Each row has a name. Each question is about the rows just above it. Places in a row count from 1.

[ 1.53  0.09  1.15 -3.30  0.40 -2.10 -8.65] = k_924
[ 1.53  0.09  1.15 -3.30  1.10 -3.23 -5.10] = k_192
[ 2.18  0.00  1.37 -3.42  0.74 -2.51 -5.45] = k_931
One entry of k_924 was changed: [ 1.53  0.08  1.15 -3.30  0.40 -2.10 -8.65]. Where, and from what?
2, [0.09]
Where does [ 2.18  0.00  1.37 -3.42  0.73 -2.51 -5.45] differ from k_931, and what was there?
5, [0.74]
Changed k_924: [ 1.53  0.09  1.15 -3.30  0.40 -2.10 -8.66]. Place and old value:
7, [-8.65]
One entry of k_924 was changed: [ 1.52  0.09  1.15 -3.30  0.40 -2.10 -8.65]. Where, and from what?
1, [1.53]
One entry of k_924 was changed: [ 1.53  0.09  1.15 -3.30  0.40 -2.09 -8.65]. Where, and from what?
6, [-2.10]
One entry of k_931 was changed: [ 2.18  0.00  1.37 -3.42  0.74 -2.50 -5.45]. Where, and from what?
6, [-2.51]
Changed k_192: [ 1.53  0.09  1.16 -3.30  1.10 -3.23 -5.10]. Place and old value:
3, [1.15]

[-3.61  0.85  1.72  0.39  3.66]  k_94
[-6.24 -6.41 -6.01 -5.87 -4.44]  k_119
[-1.33 -6.84  1.88 -0.15 -6.96]  k_293
[ 7.26  1.17  1.06 -2.14  4.78]  k_17
[7.01 5.91 3.64 5.53 4.01]  k_468
[-6.02 -2.22 -0.24 -0.40 -2.63]  k_993
[-6.02 -2.22  2.12  4.83  2.29]  k_630
[-3.50 -0.44 -3.13 -1.64  3.22]  k_744
[4.40 3.10 1.35 1.77 1.40]  k_442
One entry of k_442 was changed: [4.40 3.10 1.36 1.77 1.40]. Where, and from what?
3, [1.35]
Where does [-3.60  0.85  1.72  0.39  3.66] differ from k_94, and what was there?
1, [-3.61]
One entry of k_94 was changed: [-3.61  0.85  1.71  0.39  3.66]. Where, and from what?
3, [1.72]
Where does [-3.61  0.85  1.72  0.40  3.66] differ from k_94, and what was there?
4, [0.39]
Changed k_744: [-3.50 -0.44 -3.13 -1.65  3.22]. Place and old value:
4, [-1.64]
Changed k_119: [-6.24 -6.42 -6.01 -5.87 -4.44]. Place and old value:
2, [-6.41]

[ 3.52  9.36  2.99  2.95  1.66  3.02 -0.22  1.48  2.63 -8.19 -5.38 -8.67
 -5.54  3.18  3.87 -0.43] = k_973
[-4.39 -1.35 -3.26 -3.59 -3.34 -1.41 -1.88 -2.34 -2.52  5.97  0.46  7.54
  5.39 -3.57  2.05 -1.73] = k_916
[ 4.63 -4.43  3.84  2.22  4.37  0.04  0.37  1.46  2.64 -7.02 -5.38 -5.92
 -5.38  2.91 -6.83 -1.38] = k_12
[-4.62  4.83 -3.26 -3.28 -4.21 -1.63 -3.02 -3.63 -2.35 -3.29 -0.37 -2.46
 -1.68 -3.34  4.27 -2.26] = k_741
[-5.06  0.14 -3.99 -3.69 -4.18 -1.53 -2.26 -2.21 -2.90  3.59  0.85  3.71
  4.09 -3.82  2.80 -1.19] = k_151
[-0.67 -7.44 -1.92 -0.89 -2.63 -0.48 -0.64 -0.94 -0.40  6.20  8.51  8.03
  2.24 -0.54 -3.60 -1.29] = k_787
[-4.81 -0.21 -0.42  0.53 -2.00 -2.00 -0.76 -1.85 -4.28  5.59 -6.25  1.41
  5.33 -4.88  1.96 -0.36] = k_5
[-4.81 -0.21 -2.40 -4.41 -2.00 -2.00 -0.76 -1.85 -4.28  5.59 -6.25  1.41
  5.33 -4.88  1.96 -0.36] = k_509
Changed k_787: [-0.67 -7.44 -1.92 -0.89 -2.63 -0.48 -0.65 -0.94 -0.40  6.20  8.51  8.03
  2.24 -0.54 -3.60 -1.29]. Place and old value:
7, [-0.64]
One entry of k_5 was changed: [-4.81 -0.21 -0.42  0.53 -2.00 -2.00 -0.76 -1.85 -4.28  5.59 -6.25  1.41
  5.33 -4.88  1.95 -0.36]. Where, and from what?
15, [1.96]
One entry of k_916 was changed: [-4.39 -1.35 -3.26 -3.59 -3.34 -1.40 -1.88 -2.34 -2.52  5.97  0.46  7.54
  5.39 -3.57  2.05 -1.73]. Where, and from what?
6, [-1.41]
One entry of k_5 was changed: [-4.81 -0.21 -0.42  0.54 -2.00 -2.00 -0.76 -1.85 -4.28  5.59 -6.25  1.41
  5.33 -4.88  1.96 -0.36]. Where, and from what?
4, [0.53]
One entry of k_5 was changed: [-4.81 -0.21 -0.42  0.53 -2.00 -2.00 -0.76 -1.85 -4.28  5.59 -6.25  1.40
  5.33 -4.88  1.96 -0.36]. Where, and from what?
12, [1.41]
One entry of k_916 was changed: [-4.39 -1.35 -3.26 -3.59 -3.34 -1.41 -1.88 -2.33 -2.52  5.97  0.46  7.54
  5.39 -3.57  2.05 -1.73]. Where, and from what?
8, [-2.34]

[ 0.08 -0.03 -0.05  1.19  8.76] -> k_537
[-0.05 -0.12  0.18  4.10  8.83] -> k_712
[-0.05 -0.01 -0.17  4.25  8.65] -> k_826
[-0.09  0.04  7.71  8.68  8.70] -> k_396
One entry of k_537 was changed: [ 0.08 -0.03 -0.06  1.19  8.76]. Where, and from what?
3, [-0.05]
Where does [-0.05 -0.12  0.19  4.10  8.83] differ from k_712, and what was there?
3, [0.18]
Changed k_826: [-0.04 -0.01 -0.17  4.25  8.65]. Place and old value:
1, [-0.05]
Changed k_712: [-0.05 -0.12  0.18  4.10  8.82]. Place and old value:
5, [8.83]

